(in the rows, 128 means zero)
Rotation paths and how fast each direction turns (degrees per step)
Each turn is a multiple of 5 degrees from 10 to 175, or 0.
Each row of a path follows its step; steps can be skipped.
path 1
step 15: [128 136 140 136 122 133 126 133 131 140 119 120 116 129 118 124 130 135
 122 133 130 139 122 131 120 128 142 127 133 116 120 146 134 141 133 124
 126 125 109 119 138 131 132 134 127 126 111 124 132 119 125 139 109 132
 122 125 133 147 126 128 115 123 142 125 136 126 127 132 136]
step 17: [126 139 118 132 127 131 147 143 113 122 140 136 129 145 113 130 138 132
 126 134 127 119 124 126 134 141 130 118 133 125 121 129 139 129 129 113
 134 132 128 129 127 124 115 126 131 140 136 126 145 122 121 126 123 136
 127 130 136 122 121 140 115 144 116 126 137 133 129 129 125]
step 19: [127 127 122 135 139 122 111 140 126 125 118 145 116 128 138 118 137 125
 129 132 120 127 119 127 124 118 137 120 124 135 123 131 119 131 124 120
 147 124 134 127 128 146 126 130 142 119 143 115 132 128 131 121 131 138
 135 135 128 140 127 132 128 138 132 135 113 136 115 131 138]
step 22: [135 124 126 137 134 133 112 134 131 142 118 115 125 142 121 129 138 139
 118 125 143 132 117 129 139 136 132 127 125 140 122 132 138 122 133 115
 136 135 117 118 126 121 123 132 134 142 138 131 151 122 133 130 137 131
 129 130 124 132 127 120 120 142 139 129 124 136 118 130 125]
step 23: [114 136 120 124 102 131 134 130 116 121 121 137 117 135 121 125 122 132
 120 122 122 134 125 116 133 123 136 132 147 126 129 138 140 129 140 115
 120 133 118 115 136 133 135 134 120 130 138 132 135 113 139 134 131 126
 124 132 132 131 125 135 114 133 133 122 131 132 130 130 137]
step 26: [136 134 118 137 113 129 129 126 126 131 146 129 123 121 132 124 124 116
 126 133 120 127 115 127 117 129 129 112 120 135 134 131 136 126 133 120
 136 123 128 117 137 137 138 121 118 123 127 111 131 129 133 129 123 117
 129 140 139 133 114 119 126 142 121 127 140 146 124 133 141]
step 33: [133 129 150 120 132 123 140 121 121 145 119 129 125 123 134 125 126 132
 130 136 129 113 117 136 128 130 141 118 125 122 128 142 132 129 140 105
 137 122 119 117 134 125 124 135 141 120 118 121 130 135 129 128 125 136
 121 131 121 134 121 124 119 123 120 120 135 139 121 122 138]
step 35: [129 148 121 135 137 123 127 139 127 128 129 131 133 129 138 136 141 126
 120 133 130 134 115 128 123 130 138 132 134 133 115 134 146 132 135 121
 115 131 126 136 138 130 123 122 122 134 126 134 146 117 136 120 114 133
 132 116 130 127 127 131 115 149 140 132 135 139 123 124 131]
step 39: [134 133 116 141 124 128 128 125 132 135 125 128 122 132 114 131 129 130
 129 120 121 107 117 126 128 137 136 112 120 137 130 138 126 123 132 111
 133 127 132 128 131 130 143 135 137 133 137 127 128 139 129 120 139 121
 129 124 121 131 125 113 120 120 130 128 125 140 114 144 149]
Directions:
[130 129 128 129 129 127 132 126 126 125 129 128 129 126 129 129 129 126
 130 127 126 125 125 129 128 127 129 130 127 127 127 126 126 125 126 126
 127 125 129 127 129 127 126 125 128 129 128 123 123 128 127 128 124 130
 128 131 127 128 127 131 126 131 129 125 127 132 129 124 128] -> 45
[129 126 128 129 134 128 125 128 126 129 124 128 128 126 130 128 129 130
 129 124 127 127 129 127 130 130 124 127 125 125 131 130 127 127 127 126
 127 129 129 126 127 129 130 132 133 128 128 125 128 129 127 126 129 131
 127 126 125 127 129 124 127 127 130 127 129 128 126 125 129] -> 125
[123 125 128 126 126 128 128 129 128 129 125 125 127 127 127 129 129 126
 127 127 130 125 128 128 130 126 131 127 128 129 129 125 128 124 123 127
 131 129 132 126 127 124 129 127 129 130 127 126 129 126 128 123 127 127
 129 128 129 131 132 130 129 129 126 129 131 126 127 129 129] -> 125
[128 130 128 128 127 128 127 128 128 128 130 127 134 126 126 129 130 126
 126 125 128 128 129 128 129 130 125 130 128 129 128 129 127 127 131 128
 129 130 129 128 129 128 128 126 128 129 133 126 129 129 129 129 129 123
 129 126 130 127 129 125 125 135 128 128 131 128 126 128 124] -> 80
[126 130 127 126 129 129 132 126 130 126 126 128 126 128 127 130 132 128
 126 128 126 129 124 126 127 127 126 128 130 127 127 130 131 127 130 130
 129 127 128 128 126 126 125 126 131 128 124 128 131 127 127 130 127 128
 131 127 127 130 130 122 125 126 131 129 127 126 131 127 125] -> 145
path 2
step 3: [121 138 144 123 115 127 127 126 122 135 130 133 130 132 125 137 131 137
 134 122 124 121 136 136 146 140 140 116 114 136 119 142 131 119 144 141
 118 133 139 127 128 133 130 136 133 123 134 125 131 121 131 127 141 131
 129 124 130 153 136 121 119 128 137 141 116 120 140 128 115]
step 4: [111 130 144 128 129 110 133 126 126 122 139 124 120 140 131 120 144 130
 135 123 131 121 132 133 140 133 142 121 122 132 133 133 127 115 144 136
 126 128 132 129 141 133 129 129 145 131 136 146 131 125 131 119 138 127
 113 132 143 135 143 127 129 122 132 142 118 115 122 122 134]
step 6: [138 128 148 139 130 133 112 131 129 132 128 137 127 125 133 123 121 125
 127 120 117 129 123 119 133 121 119 137 114 130 128 134 126 133 123 138
 128 119 130 119 122 131 144 129 135 136 142 129 123 139 125 118 134 137
 122 112 146 134 147 115 112 134 131 145 136 124 120 115 120]
step 8: [118 141 136 125 130 130 121 128 114 125 128 118 126 136 137 116 133 141
 139 130 133 123 123 133 122 129 139 119 114 129 105 128 126 133 131 129
 133 138 134 128 124 131 145 136 119 119 134 128 118 134 130 118 136 119
 119 139 132 129 140 135 122 131 134 148 107 124 142 125 114]
step 15: [118 134 136 112 131 121 134 114 116 141 124 132 124 139 137 119 150 119
 134 136 131 121 131 136 126 122 139 128 112 124 125 144 138 122 128 139
 128 130 130 125 127 134 128 128 135 130 129 124 115 137 129 126 135 127
 101 115 135 137 131 129 120 129 130 140 115 131 132 110 126]
step 23: [118 142 136 132 133 111 123 138 132 131 118 142 130 134 144 116 123 121
 142 115 121 125 121 124 120 130 143 128 117 129 128 116 135 126 123 140
 137 131 139 118 122 129 130 126 134 135 127 141 130 142 130 127 135 133
 126 119 129 124 140 125 107 125 122 154 135 123 128 131 129]
step 32: [130 128 137 126 130 127 134 118 127 145 124 134 125 135 148 121 140 121
 129 122 136 123 140 141 144 125 127 123 127 136 125 135 137 130 121 131
 118 123 132 117 110 140 142 136 134 131 131 124 115 128 111 112 125 126
 121 126 142 129 134 120 120 120 113 137 130 119 114 119 117]
step 39: [122 140 147 141 126 130 126 138 122 135 136 126 137 131 130 125 126 128
 142 108 133 128 131 116 151 122 129 120 119 129 131 123 128 129 132 128
 128 124 129 117 123 135 136 137 141 132 139 133 121 131 130 113 139 119
 121 126 147 138 129 138 108 124 119 143 129 128 121 128 129]
step 40: [122 147 150 127 137 134 117 121 123 144 144 139 130 120 135 115 130 127
 130 109 133 122 128 134 122 123 134 127 118 129 122 127 129 120 134 134
 121 124 135 121 127 130 136 135 136 131 138 129 136 131 146 124 139 131
 113 123 134 132 124 113 113 131 118 145 122 126 136 131 133]
Directions:
[126 126 131 124 126 127 128 132 127 129 130 127 130 128 126 125 130 127
 131 130 128 132 127 129 126 124 123 130 127 126 126 129 127 128 126 129
 128 126 125 128 132 130 128 125 129 126 129 126 129 128 128 131 129 127
 128 132 127 131 129 129 127 130 131 131 129 129 130 125 127] -> 10
[124 126 126 133 126 129 127 128 127 129 126 128 130 126 125 127 129 127
 129 128 128 130 126 128 128 129 127 126 128 125 127 126 126 126 128 130
 132 127 125 126 128 130 128 131 129 125 128 129 126 127 130 127 129 125
 125 127 129 128 125 128 132 127 129 127 125 123 125 128 130] -> 125
[128 126 126 126 127 125 127 127 126 132 126 126 131 130 133 129 127 127
 129 130 129 127 128 128 128 128 129 126 124 127 130 125 126 129 127 126
 128 127 130 128 128 125 124 128 125 128 130 127 129 130 129 124 130 126
 129 128 128 128 126 123 129 129 133 127 131 128 126 127 130] -> 10
[127 129 128 127 128 129 133 128 127 127 128 125 124 128 129 131 127 129
 127 129 129 126 126 127 127 126 124 127 129 126 130 126 128 127 128 132
 125 126 132 130 129 131 129 130 131 128 127 130 132 130 134 127 131 128
 125 127 129 127 126 129 128 129 128 126 126 129 130 126 129] -> 70
[125 126 127 128 127 130 128 128 127 131 126 132 128 130 130 128 130 124
 126 127 127 126 131 129 123 129 127 129 128 131 128 131 128 129 124 130
 126 127 130 127 128 127 131 131 128 127 124 127 128 128 128 132 131 131
 129 125 128 131 125 127 127 129 128 129 129 125 129 127 126] -> 85
[131 128 128 124 127 128 128 128 129 128 124 130 130 127 127 124 130 130
 126 128 125 130 127 126 127 127 128 127 128 129 129 126 125 122 128 127
 126 129 131 129 125 128 130 127 130 129 129 130 129 125 124 127 128 128
 123 127 127 128 127 127 127 127 127 130 131 126 127 125 131] -> 40
[128 127 128 126 123 123 126 130 128 128 128 128 127 125 127 131 128 130
 126 126 131 129 129 131 127 129 129 129 129 127 129 129 124 130 132 126
 126 128 130 130 127 131 129 129 129 127 126 126 130 128 126 131 128 126
 131 130 130 129 130 124 131 126 128 126 126 127 129 128 130] -> 45
